Each row has a name. Each question is about the rows just above it.

[-28 -49  -1   1  94 107  56  14]  Sebup
[29 -3 36 -8 44 29 33 -1]  Meka
[ 28   0  46  49 -91 -99  33  -2]  zago
Is [44 29] printed in one of the named rows, side by side and in this order?	yes
What comes right after [-91] in the named rows?	[-99]
The rest of the row after [-1  1]:	[ 94 107  56  14]

[-23 -24 -29 -15]  zago
[-83  39  63  57]  susi
[-83  39  63 -97]  baren
[ 34 -10 -17  24]  Nomes
[ 34  -8  63 -98]  von
Whose row is [-83  39  63 -97]?	baren
Does one of the named rows hold [-97  63] side by side, in this order?	no
[63] with +1 step of 1 on every entry:	[64]
Shift each entry of [-8 63] by -1 times 1:	[-9 62]
Among the named rows, does one hold [-10 -17] next to each other, in this order?	yes
[39 63] with -1 step of 1 on every entry:	[38 62]
[34 -8] with -1 step of 1 on every entry:	[33 -9]

[  0   3  46 100  34   2] -> zago
[ 4 57 95  8 67 92] -> zur
[ 0  3 46  1  4 50] -> dedol
[ 4 57 95 26  5  0] -> mam
Right after [8] comes	[67]
Does one of the named rows hold [92 67] side by side, in this order?	no
Right after [67] comes	[92]

[ 1  9 34  1] -> dedol
[-39 -25  12  27] -> Nomes
[  1 -16  76 -32] -> von
[-33  -5 -12 -15] -> relu
[  9 -20  65 -52] -> Sebup
[-37 -61  28  38] -> Meka
[ -1 -16  30  -4] -> susi
The entry that follows [30]:	[-4]
The entry that follows [34]:	[1]
Is [-20  65] printed in one of the named rows, side by side and in this order?	yes

[-34  17  64   8  77   9  35] = mam
[ 40   9 -44  45  -8 -28 -35] = Sebup
[-46 -57 -36 -31  31 -33 -31] = baren
[-26  -7  -6  -5 -80  48 -25] = susi
[-26  -7  -7  -5 -80  48 -25] = zago
[  1  21  -9  62 -55  26 -79] = zur
[ 18  55  20  -7  32 -21 -23] = dedol
[ 13 -59  18  92  13 -28 -36] = Nomes
[  1   6 -42 -36  73  34 -23] = sogu
[ 21  45  11  15  25 -35  67] = Meka
Among the named rows, does one hold [ 73 -36] next to each other, in this order?	no
Among the named rows, does one hold [64  8 76  9] next to each other, in this order?	no
Right after [-34] comes	[17]
Go on from [-6 -5] to the end of its row.	[-80  48 -25]
The rest of the row after [55 20]:	[ -7  32 -21 -23]

[-30  13  -3  13  16   0   7   2  -9  13 -15  19  17  -3   8   8  25  14
  -6  -5   0   5  26  -1] -> mam
[ 29 -52 -12 -14   5  -3   4 -11  30  -6  19 -21  -1   8 -18  30  -7  -3
 -12  -3 -35   0 -20   8] -> baren
[-10   1 -34  32  -3   4  -1  17   1 -39  17  68  45 -39  55  14 -40 -59
   1  21 -23 -20  -7 -82] -> von
[-30   9   5   3   6   5   5  -1  20   2 -15   3  22   9  12   4   7  12
  -7  -1  10  10  17 -19] -> Nomes
[  2  10  18 -37  40 -28  -2  17  65 -48  35  16 -13  45  42 -48  16  46
  29 -55  20  64  -9  30] -> Sebup
[  29   38    9  -48   10  -20   -1   21   -2  -43   14   37    8 -106
  -10  -31   47  -22   53   -5   -7  -29   41  -10] -> Meka
[ 36  54   6  16  16 -54   1 -20   5 -27  -2 -35  -9 -47  -2  -1 -78  18
 -51 -86 -42  69 -24  26] -> sogu
[-23 -12   3  -2  17   9   5  -7  16   2 -11  10   4  -6  -3  21  24  24
 -10  -1  -1  -3  14  -6] -> dedol
Whose row is [-10   1 -34  32  -3   4  -1  17   1 -39  17  68  45 -39  55  14 -40 -59
   1  21 -23 -20  -7 -82]?	von
Does one of the named rows hold [ 6 16 16] side by side, in this order?	yes
Go on from [ 5 -1 20  2] to the end of its row.	[-15   3  22   9  12   4   7  12  -7  -1  10  10  17 -19]
Shift each entry of [ 29 -52] by +1 times 1:	[ 30 -51]

